rotation ticks, each row followed by its count of ticks
The counts run from 0 to 293.
[166 129 143  98 130 123 155 176 153 105 136 158 155 131 168 101 121 171
 141 109 174 109 110 117 112 113 166 116 124 118 178 126 141 123 199 114
  94 156 135 159 118 136 106 145  83 166  77 144 121 128 166 168 138  76
 154 119 149 143 115 137 107 136 137 145 135 110 113 163  97 160] => 141
[138  92 152 130  87 118 150 127 170 116 153 151 108 169 191 106  66 168
 139 130 174 104  89 132 110 118 155 141 118 134 177  99 159 120 184 103
 109 121 104 146 102 154 139 171  78 149 120 105 157 144 158 128 125  84
 136 147 142 156  86 119  97 147 150 145 118 127 121 144 112 138] => 87
[129 116 138 131 118 128 172 139 174 142 131 144 124 150 155  68 126 158
 123 130 167 109  77 125 106 155 147 124 145 114 170  98 143 122 199 116
 144 137 151 160 116 116  93 152  96 171  78 125 116 160 162 169 157 110
 132 121 138 124  75 100 118 147 137 142 145  98 102 124 128 135] => 205
[141 116 125 120 131 120 163 114 152 137 142 145 112 148 198  81  80 160
 137 144 144 128  63 109 106 152 155 116 127 123 160 102 178 111 180  97
 118 157 110 152 104 153  97 156  91 164 108 111 115 159 174 150 152 119
 144 134 115 116  85 109 140 136 149 138 140  99  91 129 112 147] => 172
[139 117 175 129  86 106 143 119 174 120 144 148  98 169 162 105  86 177
 128 141 171  95 110 149 116 161 160 137 116 106 180  73 126 114 188 139
 134 109 115 150 115 152 117 147 100 149 126 111 134 132 151 161 131 102
 120 146 129 152  84  76  95 146 143 149 142 116 109 123 134 123] => 157
[162 120 134 125 129 138 164 135 159 145 148 159 136 129 201  99  86 142
 158 161 152 137  84 106 106 150 150 130 162 136 167 159 159 105 194 119
 102 144 127 153  98 155 123 168  96 151 111 134 135 112 181 147 157  97
 156 122 131 136 110 104 110 126 125 127 120  99 138 151 116 153] => 41
[170 143 150 106 149  98 128 139 171  77 149 161 118 140 176 117  85 176
 112 131 154 112 102 144 113 114 158  98 115 120 170  94 133 136 160 120
 102 152 103 175 111 143 121 142  79 155  99 147 132 126 161 170 118  75
 142 142 122 156 127  85 114 150 143 123 148 121  86 114 102 156] => 229
[136 101 164 116  88 100 144 139 164  97 147 144 120 157 179 131  83 170
 132 120 182 103 103 128 118 109 158 142 108 115 180  83 149 140 173 105
 104 140  96 146 108 153 119 163  70 146 119 115 151 135 154 137 130  75
 140 140 153 172  97 122  94 159 134 142 126 125 112 158 113 144] => 223
[147 110 139 116 133 114 150 143 158 105 143 158 127 157 184 111  91 165
 126 137 173 128  79 132  90  98 166 136 137 141 174 108 155 128 182 101
  98 157 145 195 110 112 130 142  73 138  90 129 157 121 181 154 130  80
 156 134 125 134 118 119 114 131 127 138 115 122 108 153 105 159] => 218
[164 113 149 113 120 104 145 138 184 110 142 118 144 112 157 107 122 143
 129 140 174  88 111 105 133 115 149 107 126 110 176 104 140 132 187 125
 130 177 122 153 120 149  89 161  85 177  90 159 103 121 176 163 145  90
 154 112 139 155 111 111  95 166 100 153 151 120 111 146 113 155] => 270
[133 102 148 123 102 131 157 109 170 140 138 140 110 142 201 102  76 157
 144 150 155 123  88 118 117 158 147 130 120 124 170 110 183 115 191 127
 131 145 106 150 103 165 101 181  91 172 125 111 113 160 161 148 147 118
 137 153 148 134  85  89 120 153 142 140 137 108 116 128 130 124] => 168
[159 121 123 118 133  85 127 106 171  96 147 133  88 139 186 119  64 158
 123 155 144 119  87 131 114 107 158 115 113 136 172  88 157 128 162 111
 112 162 114 181 105 133 120 156  62 161 113 141 137 129 174 149 123 101
 147 144 114 148 102  87 108 145 133 135 139 125  93 135 119 149] => 92
[155 107 136 127  98 113 163 131 196 139 138 140 111 150 150  70 127 159
 145 142 173  95  96 133 136 158 138 102 131 118 161 115 141 109 191 133
 151 142 155 146 110 122 112 174 102 183  92 147 100 142 154 159 154 114
 132 134 139 135  73  81  93 136 132 154 146 114 116 128 134 124] => 202
[128  97 120 153 112 118 165 137 187 127 134 147 116 138 173  79  98 145
 122 115 166 110  63 105 114 127 138 105 148 140 168 112 149 125 170  81
 139 144 138 153 109 119 139 165  77 184  85 138 127 174 169 140 144 100
 136 117 133 139  90 107  94 152 140 135 131 100  98 111 109 149] => 128
[158 100 142 125  80  85 138 119 165  98 158 140  98 156 167 114  78 162
 134 131 171  86 104 127 115 106 158 119 106 118 169  83 147 127 167 116
 114 138 108 148 118 138 128 152  66 158 120 124 138 128 156 139 137  96
 141 159 123 157  92 114  86 151 147 163 133 138 108 145 112 147] => 224
[152 142 165 113 137 118 128 144 166  84 143 165 126 134 181 120  80 178
 114 114 161 114 102 124 111 126 170 109 109 104 166  91 121 146 172 115
  95 137  84 158 120 175 114 152  93 162 100 131 134 147 152 167 130  78
 132 139 144 156 114  97 117 153 148 117 158 108 104 115 105 156] => 230
[142 125 137 115 153 135 166 155 180 137 120 151 145 152 176  85 122 169
 136 137 172 139  73 132 106 142 149 124 154 131 166 128 144 114 204 128
 133 154 166 184 104 105 104 164 108 165  72 137 121 133 174 169 145  94
 147 123 142 112 106  99 105 133 131 129 130  99 123 137 121 131] => 207
[171 111 145 102 115 118 141 151 149 109 153 143 139 146 185 110 105 175
 160 130 181 115 109 123 109 108 172 135 121 128 176 124 151 121 205 119
  89 162 132 165 105 146 108 150  78 150 101 141 133 112 169 146 134  67
 152 141 145 143 109 140  96 143 134 146 121 127 122 176 106 148] => 8
[163 109 144 114  87  99 165 128 138 133 164 145 128 135 187  98  87 141
 152 155 151  93  91  93 118 136 151 130 128 115 173 100 168 101 190 101
 103 151 101 130 116 183  97 147  82 150 127 112 124 126 174 147 170 117
 143 124 121 160  84 129 118 142 117 165 148 112 118 166 111 166] => 179
[151 115 148 108 106  86 146 145 141 101 152 139 117 166 163 103 100 169
 128 136 167  88  98 133 107 113 173 128 107 103 178  64 150 123 179 104
 111 137 102 155 130 143 106 115  75 142 105 112 137 123 169 175 146  93
 134 136 122 153  90 131 127 146 130 159 148 115  94 147 118 160] => 13
[136 123 152 114 127 136 171 164 166 125 127 160 135 165 149  74 126 183
 130 115 169 116  89 136 101 156 156 121 136 101 169 100 131 116 198 114
 128 125 146 163 119 124 109 143 108 161  77 117 129 146 156 189 155  97
 126 119 142 122  84 109 127 133 164 124 151  98 110 127 120 125] => 72
[161 118 155 101  92  92 160 145 147 107 144 147 119 157 144 101 118 178
 152 134 187  81 114 129 114 126 167 126 110  91 178  73 128 112 188 120
 111 134 131 134 127 141 100 126  93 155 104 121 124 121 159 176 154  86
 142 146 129 155  86 123 112 143 142 172 147 123 114 158 117 142] => 146
[155 101 119 135 108  94 166 118 149 140 152 146 113 145 174  83  81 129
 138 164 163  92  70 106 112 123 156 113 160 132 180  99 162 117 166  90
 116 140 136 148 112 134 132 123  76 150 104 118 130 140 190 141 166 128
 158 125 102 149  86 119 114 134 110 160 134 109 109 146 116 163] => 47
[135 119 171 115 116 147 171 160 165 139 124 168 140 160 178  91 120 184
 154 133 181 128  98 138 102 156 162 141 137 115 175 120 133 113 217 133
 122 126 149 167 113 137 104 162 107 152  97 130 138 114 146 172 139  85
 137 129 159 122  92 106 108 135 149 138 130 102 124 147 125 123] => 75
[151 109 145 118 118 133 140 106 182 120 148 151 111 133 202  99  67 167
 148 160 155 135  97 142 115 155 151 125 126 134 151 133 162 115 182 135
 122 143 120 167  89 152 111 191 101 171 122 140 130 141 160 141 122 100
 149 151 135 132 102  72  90 136 138 117 123 120 119 136 129 125] => 166
[157 123 191 114 103 100 142 147 162  94 150 162 116 156 172 115  77 171
 133 122 178  98 125 145 117 140 165 136 110 105 180  92 117 129 186 131
 104 118  92 141 118 181 125 148  91 152 119 126 143 122 141 171 132  85
 127 135 151 168 101 100 100 151 145 139 149 120 112 133 130 150] => 20
[139 104 120 143 107  89 150 114 177 119 151 146 106 131 173  90  78 124
 117 143 159  93  74 109 119 114 144  98 155 140 172  99 147 117 155  89
 138 150 115 154 112 127 132 146  72 176  97 131 128 155 180 143 154 117
 148 115 107 150  91 111 103 154 122 149 137 111 100 119 109 157] => 261
[179 130 131 116 128  90 152 122 152 125 151 140 133 127 182 100  86 135
 135 172 151  96 106 110 113 122 164 119 156 131 178 100 152 114 172 114
  95 170 119 163 116 153 107 130  75 147 112 136 127 101 194 161 165 113
 163 127  99 158 109 116 109 127 102 155 142 118 114 152 115 169] => 181
[134 109 140 140 106 125 174 140 165 149 152 175 116 151 181  79  74 141
 141 140 156 116  68 104 110 156 149 128 163 128 172 117 148  97 179  94
 120 116 122 148 105 156 153 137  90 146 108 118 165 156 177 145 163 116
 146 120 130 149  92 114 109 128 132 127 127  95 115 120 114 164] => 253
[164 115 145 110 107 112 135 125 160  92 161 153 121 122 178 107  76 170
 148 119 155  97 100 114 128 151 164 114 101 107 165 112 149 129 177 108
 109 146  78 134 109 185 115 163  89 172 125 129 123 149 149 141 145  94
 144 138 140 171  96 114 112 140 165 139 145 122 105 135 101 150] => 98
[145 101 153 119 106 100 135 117 176 112 152 140 104 145 199 127  63 158
 127 148 168 118  99 137 112 107 163 143 117 144 178 106 161 125 173 120
 107 154 105 172  95 147 118 180  82 147 118 134 145 118 171 141 119  89
 146 154 136 145 110  96  91 152 118 137 117 139 126 154 122 146] => 89
